Read these off the table that follows. Counting starts at 0.
1) Which number is the entry in row 0 and column 1?
2) Which number is the bottom-right entry?
3) Which number is the entry just right of 120?
4) Which number is the bottom-left entry?
5) Which number is the entry in row 0 and column 2?
6) Which number is the top-left entry?
7) Which number is the entry in the top-right corner?
8) Which number is the entry directly below the smallest entry?
[[136 137 145 126 126 139 123 130 135]
 [127 114 123 145 136 118 140 120 140]
 [142 128 133 127 141 132 123 116 118]
 [131 137 137 124 121 154 130 140 123]
 [138 127 126 145 138 133 152 121 134]]
1) 137
2) 134
3) 140
4) 138
5) 145
6) 136
7) 135
8) 128

W =
[[140 128 108 139 146 133 127 133 136 134]
 [135 133 124 109 144 115 131 112 131 119]
 [127 126 133 141 133 123 157 131 133 120]
 [122 123 115 109 131 127 141 136 140 144]
 [114 139 121 124 144 113 136 124 117 120]
 [140 107 129 139 127 133 115 119 113 120]
 [132 130 138 150 118 138 113 128 138 126]]
Counting starts at 0.
Which number is the entry in the top-right corner?
Answer: 134
Which number is the entry in row 0 and column 1?
Answer: 128
The bottom entry of the column that holds the largest entry: 113
The bottom entry of the column that holds the smallest entry: 130
Which number is the maximum?
Answer: 157
Which number is the entry in row 2 and column 0?
Answer: 127
Which number is the entry just left of the smallest entry?
Answer: 140
The smallest entry is 107
The entry at row 1, column 1: 133
The entry in row 0 and column 2 -> 108
The entry at row 0, column 0 -> 140
The entry in the bottom-right corner is 126
The entry just right of the smallest entry -> 129
Which number is the entry just right of 121?
Answer: 124
Which number is the entry in row 1 and column 0?
Answer: 135
The top entry of the column that holds the largest entry is 127
Which number is the entry just left of the largest entry?
Answer: 123
